Each row is where one point has got to under a steady rotation. How many ticks took it there?
The counts run from 0 to 799.
[111 175 118 168 162 117  75 147 128 143 115 121 146 138 115 123 176 106
 170 116 153 119 176 176 108 102 106 163 168 141 142  97 104 124 108 122
 119 116 136 123 172 152 118 108 138 109 156 116 117  74 126]  406
[108 170 111 155 173 130 100 131  98 179 115  68 175 134 131 125 160 115
 182 134 142 109 132 164  84 106 123 179 178 121 134 126 125 110  94 138
 150 124 124 122 137 154 156  90 142 119 157 103 124 131 136]  612
[125 145 114 134 164 165 102 151 105 138 135 125 151 133 127  77 147 134
 162 188 105 150 135 164  64 103 100 146 171 147 127 134 151  92 128 123
 145 131 153  91 179 140 153 122 150  94 145 101  87 118 137]  583
[124 127 114 133 167 134  95 169 115 117 158 118 154 129 114  77 148 129
 171 160 133 130 172 174  86 101  91 135 172 130 126 120 164 115 131 112
 152 116 164 112 180 169 142 122 151  95 150 118 102  97 140]  470
[128 180 121 140 135 145 102 145 122 154 132 114 139 138 128  64 153 122
 144 156 119 124 182 150 110  95  97 133 182 159 119  87 129  63 159 135
 136 136 138 106 172 145 143 152 135 110 149 141 114  74 144]  371
[129 184 102 169 166 121 114 145 127 152 116  72 136 165 151 102 172 108
 158 134 125 129 179 167 131  83 114 156 156 140 126  93 137  81 120 149
 148 119 114 129 171 124 148 118 111 124 156 120 111 119 108]  722
[123 167 122 147 157 110 122 135 118 150 136 120 139 170 147 113 185 129
 139 154 122 128 173 162 112  98  93 167 173 135 140  95 122  73 130 143
 108 132 115 117 168 130 171 107 137  86 122 111 116 101 147]  446
[123 154 106 144 176 133 124 162 102 147 141 118 154 168 140 113 148 116
 158 167 132 118 151 153  92  80  99 158 169 116 113  91 137  64 121 160
 155 145 112 127 154 152 182 122 144 100 130 104 115 122 148]  449
[122 173 116 120 149 134 111 170 108 169 143 111 180 131 126  94 138 126
 199 133 121 111 135 187 108 121  97 156 178 108 128 146 139  93  97 118
 150 107 156 124 153 115 152 116 148 114 150 121 123  94 153]  124
[122 135 120 139 160 160  96 141 108 142 135 128 145 137 121  90 154 128
 161 187 108 152 146 169  56  98 104 152 167 144 137 130 145 105 125 121
 135 129 147  84 174 150 151 113 150  86 141 100  82 112 136]  582
[102 205 126 143 144 122 100 138 101 167 136 117 143 112 136 100 157 122
 128 187 144 119 146 150  87 105  91 155 189 145 117 105  92  72 128 144
 110 136 120 120 134 170 152 106 136 103 122 148 125 108 132]  178
[101 171 115 145 148 155 106 137  96 151 132  87 135 100 138  80 164 125
 122 176 134 138 150 145  84  91 107 159 180 169 132 135 129  87 149 121
 119 144 159 104 160 162 145 115 127 106 131 135  86 124 135]  381
[140 152 121 139 173 131 119 151 104 138 161 128 152 149 121  96 134 134
 186 191 116 140 128 160  81  94  85 159 169 105 119 116 140  74 117 145
 148 128 120 109 146 160 169 116 153  91 125 111  95 127 143]  163
[136 199 131 145 175 148  95 141 130 137 135 112 156 127 116  66 121 120
 193 142 136 130 138 128 102  87 103 150 165 135 103 104 118  82 124 122
 154 129 133 125 156 159 131 144 153 122 172 113 105  94 137]  287
[130 143 138 136 152 133 117 162  74 150 161 102 164 125 140  88 139 146
 200 156 119 146 156 145  88 112 103 150 175 129 134 139 148  63 125 121
 156 144 113 139 161 136 163 116 166 119 137 132 108 126 157]  349
[116 183 133 149 151  87 108 166 100 125 164 123 146 125 139 106 157 133
 157 172 152 129 170 152 116 101  84 158 176 122 126 114 102  64 117 130
 119 133 110 151 144 159 150  97 151 113 110 159 126 105 135]  751
[ 88 179 110 142 122 143 114 139  88 190 137  87 128 119 138 110 170 131
 160 124 127 130 166 174 116  98 112 171 183 148 145 145 117  87 144 136
 117 136 141 102 149 135 156 102 120 109 124 153  93 113 152]  729
[103 154 108 136 146 137 117 146  85 180 165 102 148 129 110 115 139 136
 196 120 142 126 141 183 104  99 102 182 178 103 134 144 126 106 119 143
 144 122 138 110 130 173 164  97 149 105 125 130 100 125 153]  41
[114 192 125 131 166 105 135 165 106 131 167 100 153 138 151  68 157 136
 151 150 137 132 155 147 131  92  94 165 173 133 118 106 122  51 124 133
 130 133 133 155 162 139 159 114 146 109 128 142 117 122 140]  249
[ 99 164 110 163 144 116  91 165 102 146 150  89 128 122 126 103 169 130
 171 130 139 153 179 194 104 118 110 161 158 145 145 136 109 113 111 114
 129 106 135 129 173 144 111  90 138 120 140 156 106 116 103]  118
[140 171 133 161 156 104  97 132 117 125 141 108 139 145 140 123 173 132
 185 133 135 145 172 165 134  85  96 182 163 128 161 144 114 103 105 107
 101 124 130 123 162 132 147  78 126  93 118 123  88  97 148]  630
[121 160 120 167 177 161  92 141  90 154 120  91 150 134 131 112 145 124
 196 164 120 159 131 148  59 101 121 166 158 138 128 123 120  96 110 138
 160 141 105 119 164 152 134 108 157 120 160 111  98 138 121]  500
[105 170 121 145 152 131 111 137 109 146 131  72 135 120 143  66 176 138
 124 174 123 158 168 158  85 114 113 153 171 175 135 116 130  88 136 120
 125 115 140 114 176 152 137 109 140 102 143 134 104 130 110]  383
[120 191 104 140 179 157 100 138 125 167 103 102 165 149 133 105 153 105
 154 161 126 108 121 148  86  88 108 167 171 132 113 109 131  95 110 146
 144 132 153 107 151 133 166 123 127 102 155  88 111 109 139]  797
[113 188 121 140 126 122  93 146 126 157 139 112 145 109 121  91 167 128
 151 179 128 131 153 193  95 117  90 153 176 140 138 143 120 116 111 112
 107  91 166  89 146 146 127  94 121  95 133 141 104  89 124]  393
[115 171 142 136 171 144  89 154 108 125 128 133 159 112 126  89 155 129
 156 154 149 128 146 128  80  93  99 156 178 159 128 119 112  87 127 100
 118 152 152 132 170 141 143 126 159  99 143 120 107  77 163]  482
[125 164 122 144 172 117  96 145 131 127 129 106 168 143 131 105 176 127
 154 174 131 132 135 176  87 111  93 168 162 130 140 127 133 119  92 114
 121  99 163 115 167 138 146  95 143  80 146  93 104 106 120]  396
[111 160 117 123 135 131 109 155 107 170 133 103 160 117 133  91 157 121
 132 140 138  91 179 159 107  95  90 141 203 141 133 113 142  80 143 131
 123 132 151 111 154 153 169 132 126 105 133 139 122  73 174]  258
[128 168 128 163 160 143  80 119 127 153  98 128 138 147 126 126 175 109
 152 166 131 134 156 159  79  82 107 166 174 152 137  98 109 110 122 135
 110 137 129  99 157 146 142 109 129  89 144 101 100  79 142]  294
[104 160  97 162 168 131  98 166 100 144 148 126 142 149 123 132 157 120
 187 170 131 152 138 187  81 105 102 174 152 108 124 134 118 110  93 145
 142 115 129 115 160 144 136  83 141 104 131 120  98 137 110]  315
[ 94 172  92 170 183 143  80 181 107 140 123 135 146 136 125 130 150 101
 163 164 159 126 142 160  83  83 102 160 158 123 112 103 109 104 102 143
 147 142 138 131 156 162 129 110 131 116 150 123 115 110 120]  602
[138 150 140 144 132 106  99 132 109 147 144  78 149 117 117  68 168 137
 160 144 131 147 190 169  99 126 105 132 177 156 144 111 139  99 134 102
 131 102 125 118 171 164 130 113 152 111 153 143 121  95 128]  271
[117 159 118 142 174 133 106 173 109 122 139 110 158 141 136  89 150 122
 181 105 143 124 172 146 130  82 100 163 168 136 131 123 137  77 124 110
 147 152 148 150 182 125 148 125 148 118 152 121 103  88 161]  134
[118 160 137 145 177 128  79 137 113 125 137 132 154 118 112 109 151 129
 167 150 158 124 142 135  80  82  96 171 175 136 134 119 109 112 116 106
 112 144 154 119 151 178 146 102 159  86 140 105  93  82 158]  480
[129 178 121 160 151 108 100 143 136 117 160 113 116 136 118  70 155 127
 141 159 140 144 187 163 132  80  82 147 161 144 131 101 125  92 141 125
 113 113 142 114 166 171 136 121 124 100 134 144  88  97 118]  169
